[[126, 77, 125, 126, 125, 98, 97, 94],
[107, 83, 130, 106, 102, 114, 78, 98],
[101, 105, 106, 82, 97, 102, 128, 102],
[82, 100, 105, 101, 76, 114, 28, 100],
[68, 128, 81, 60, 67, 109, 101, 109],
[26, 151, 26, 67, 30, 107, 29, 109],
[168, 48, 177, 135, 164, 98, 148, 91]]
=>
[[168, 48, 177, 135, 164, 98, 148, 91],
[107, 83, 130, 106, 102, 114, 78, 98],
[126, 77, 125, 126, 125, 98, 97, 94],
[101, 105, 106, 82, 97, 102, 128, 102],
[82, 100, 105, 101, 76, 114, 28, 100],
[68, 128, 81, 60, 67, 109, 101, 109],
[26, 151, 26, 67, 30, 107, 29, 109]]

[[98, 129, 106, 86, 118, 122, 97, 104, 114, 76, 103, 119, 94, 96, 123, 71],
[101, 111, 114, 85, 123, 104, 97, 102, 110, 96, 121, 107, 100, 95, 116, 104],
[127, 80, 113, 89, 142, 116, 88, 123, 90, 98, 136, 124, 129, 87, 110, 145],
[147, 68, 105, 71, 173, 153, 62, 147, 70, 56, 140, 162, 148, 62, 120, 143],
[92, 121, 138, 90, 123, 73, 119, 88, 135, 139, 147, 80, 92, 114, 119, 132]]
=>
[[92, 121, 138, 90, 123, 73, 119, 88, 135, 139, 147, 80, 92, 114, 119, 132],
[101, 111, 114, 85, 123, 104, 97, 102, 110, 96, 121, 107, 100, 95, 116, 104],
[127, 80, 113, 89, 142, 116, 88, 123, 90, 98, 136, 124, 129, 87, 110, 145],
[98, 129, 106, 86, 118, 122, 97, 104, 114, 76, 103, 119, 94, 96, 123, 71],
[147, 68, 105, 71, 173, 153, 62, 147, 70, 56, 140, 162, 148, 62, 120, 143]]

[[65, 70, 87, 84, 101, 57, 167],
[87, 128, 101, 23, 29, 171, 74],
[155, 81, 91, 142, 152, 53, 74],
[175, 131, 121, 125, 94, 124, 85],
[173, 108, 115, 111, 109, 120, 86],
[150, 70, 90, 130, 155, 54, 76]]
=>
[[175, 131, 121, 125, 94, 124, 85],
[173, 108, 115, 111, 109, 120, 86],
[87, 128, 101, 23, 29, 171, 74],
[155, 81, 91, 142, 152, 53, 74],
[150, 70, 90, 130, 155, 54, 76],
[65, 70, 87, 84, 101, 57, 167]]

[[153, 70, 56],
[84, 95, 153],
[119, 66, 67],
[77, 53, 74],
[69, 118, 29],
[81, 96, 33],
[79, 69, 51],
[101, 83, 92],
[101, 106, 26],
[125, 137, 68],
[112, 107, 107]]
=>
[[84, 95, 153],
[112, 107, 107],
[101, 83, 92],
[77, 53, 74],
[125, 137, 68],
[119, 66, 67],
[153, 70, 56],
[79, 69, 51],
[81, 96, 33],
[69, 118, 29],
[101, 106, 26]]

[[123, 98, 74, 115, 45, 100, 120, 109, 91, 97, 122, 104, 87, 90],
[102, 95, 109, 73, 111, 98, 95, 104, 94, 95, 90, 78, 103, 84],
[165, 92, 78, 67, 85, 134, 87, 125, 101, 81, 124, 118, 85, 87]]
=>
[[102, 95, 109, 73, 111, 98, 95, 104, 94, 95, 90, 78, 103, 84],
[165, 92, 78, 67, 85, 134, 87, 125, 101, 81, 124, 118, 85, 87],
[123, 98, 74, 115, 45, 100, 120, 109, 91, 97, 122, 104, 87, 90]]

[[105, 94, 95, 78, 94, 62, 100, 121, 52, 101, 100, 156],
[113, 142, 140, 66, 85, 127, 150, 94, 70, 115, 115, 117],
[108, 125, 126, 33, 113, 112, 109, 141, 98, 66, 131, 133],
[112, 125, 122, 111, 62, 95, 156, 62, 26, 157, 88, 130],
[104, 101, 101, 49, 110, 75, 89, 144, 78, 70, 117, 153]]
=>
[[113, 142, 140, 66, 85, 127, 150, 94, 70, 115, 115, 117],
[108, 125, 126, 33, 113, 112, 109, 141, 98, 66, 131, 133],
[112, 125, 122, 111, 62, 95, 156, 62, 26, 157, 88, 130],
[104, 101, 101, 49, 110, 75, 89, 144, 78, 70, 117, 153],
[105, 94, 95, 78, 94, 62, 100, 121, 52, 101, 100, 156]]

[[67, 99, 149, 62, 110, 86, 60, 130, 140, 42],
[136, 124, 168, 55, 67, 142, 64, 174, 98, 57],
[75, 99, 89, 124, 88, 57, 106, 72, 109, 100],
[120, 108, 40, 111, 81, 114, 157, 56, 63, 151],
[63, 76, 115, 74, 22, 46, 79, 104, 128, 84]]
=>
[[136, 124, 168, 55, 67, 142, 64, 174, 98, 57],
[67, 99, 149, 62, 110, 86, 60, 130, 140, 42],
[63, 76, 115, 74, 22, 46, 79, 104, 128, 84],
[75, 99, 89, 124, 88, 57, 106, 72, 109, 100],
[120, 108, 40, 111, 81, 114, 157, 56, 63, 151]]
---
[[121, 115, 64, 109, 145, 45, 51, 82],
[66, 86, 152, 60, 111, 81, 134, 50],
[76, 63, 122, 123, 113, 168, 147, 113],
[140, 119, 41, 127, 107, 85, 50, 126],
[125, 144, 82, 71, 49, 50, 62, 110]]
=>
[[125, 140, 76, 66, 121],
[144, 119, 63, 86, 115],
[82, 41, 122, 152, 64],
[71, 127, 123, 60, 109],
[49, 107, 113, 111, 145],
[50, 85, 168, 81, 45],
[62, 50, 147, 134, 51],
[110, 126, 113, 50, 82]]

[[90, 137, 90, 116, 85, 118, 77, 98, 149, 91, 90, 116],
[89, 134, 98, 121, 88, 110, 72, 89, 145, 100, 89, 121],
[90, 133, 112, 99, 92, 136, 64, 100, 126, 108, 90, 99],
[94, 123, 90, 121, 84, 109, 67, 98, 145, 92, 94, 121],
[82, 140, 114, 98, 114, 141, 54, 101, 105, 110, 82, 98],
[99, 159, 116, 99, 103, 133, 52, 112, 125, 110, 99, 99],
[93, 133, 92, 118, 82, 115, 77, 89, 142, 99, 93, 118],
[85, 132, 118, 109, 110, 127, 38, 105, 124, 112, 85, 109]]
=>
[[85, 93, 99, 82, 94, 90, 89, 90],
[132, 133, 159, 140, 123, 133, 134, 137],
[118, 92, 116, 114, 90, 112, 98, 90],
[109, 118, 99, 98, 121, 99, 121, 116],
[110, 82, 103, 114, 84, 92, 88, 85],
[127, 115, 133, 141, 109, 136, 110, 118],
[38, 77, 52, 54, 67, 64, 72, 77],
[105, 89, 112, 101, 98, 100, 89, 98],
[124, 142, 125, 105, 145, 126, 145, 149],
[112, 99, 110, 110, 92, 108, 100, 91],
[85, 93, 99, 82, 94, 90, 89, 90],
[109, 118, 99, 98, 121, 99, 121, 116]]

[[122, 101, 136, 120, 139, 145],
[102, 113, 100, 89, 100, 97],
[101, 101, 135, 78, 138, 141],
[106, 122, 82, 108, 81, 74],
[99, 106, 103, 82, 102, 101],
[123, 101, 145, 109, 149, 157]]
=>
[[123, 99, 106, 101, 102, 122],
[101, 106, 122, 101, 113, 101],
[145, 103, 82, 135, 100, 136],
[109, 82, 108, 78, 89, 120],
[149, 102, 81, 138, 100, 139],
[157, 101, 74, 141, 97, 145]]

[[102, 99, 98, 99, 98, 103, 102, 101, 103, 105, 103, 100],
[101, 100, 100, 97, 96, 104, 102, 103, 102, 101, 103, 98],
[42, 106, 101, 88, 92, 132, 118, 151, 67, 109, 150, 71],
[102, 102, 103, 98, 99, 98, 97, 100, 100, 91, 95, 98]]
=>
[[102, 42, 101, 102],
[102, 106, 100, 99],
[103, 101, 100, 98],
[98, 88, 97, 99],
[99, 92, 96, 98],
[98, 132, 104, 103],
[97, 118, 102, 102],
[100, 151, 103, 101],
[100, 67, 102, 103],
[91, 109, 101, 105],
[95, 150, 103, 103],
[98, 71, 98, 100]]

[[99, 79, 96, 127, 117, 112, 162, 102, 108, 90, 117, 116, 102, 74, 79],
[105, 101, 104, 132, 98, 86, 111, 92, 80, 64, 88, 97, 101, 110, 87],
[90, 120, 92, 40, 126, 102, 108, 99, 145, 127, 117, 93, 108, 95, 118]]
=>
[[90, 105, 99],
[120, 101, 79],
[92, 104, 96],
[40, 132, 127],
[126, 98, 117],
[102, 86, 112],
[108, 111, 162],
[99, 92, 102],
[145, 80, 108],
[127, 64, 90],
[117, 88, 117],
[93, 97, 116],
[108, 101, 102],
[95, 110, 74],
[118, 87, 79]]

[[92, 111, 105, 126, 114, 106, 112],
[96, 94, 103, 98, 92, 58, 100],
[104, 84, 78, 71, 102, 78, 112],
[101, 101, 110, 116, 79, 74, 90],
[93, 109, 96, 129, 109, 99, 62],
[107, 90, 127, 93, 112, 84, 69],
[93, 101, 122, 94, 96, 74, 36],
[96, 106, 85, 124, 84, 123, 127],
[110, 100, 118, 81, 91, 111, 91],
[85, 101, 134, 101, 103, 116, 95],
[106, 123, 105, 83, 127, 122, 89]]
=>
[[106, 85, 110, 96, 93, 107, 93, 101, 104, 96, 92],
[123, 101, 100, 106, 101, 90, 109, 101, 84, 94, 111],
[105, 134, 118, 85, 122, 127, 96, 110, 78, 103, 105],
[83, 101, 81, 124, 94, 93, 129, 116, 71, 98, 126],
[127, 103, 91, 84, 96, 112, 109, 79, 102, 92, 114],
[122, 116, 111, 123, 74, 84, 99, 74, 78, 58, 106],
[89, 95, 91, 127, 36, 69, 62, 90, 112, 100, 112]]
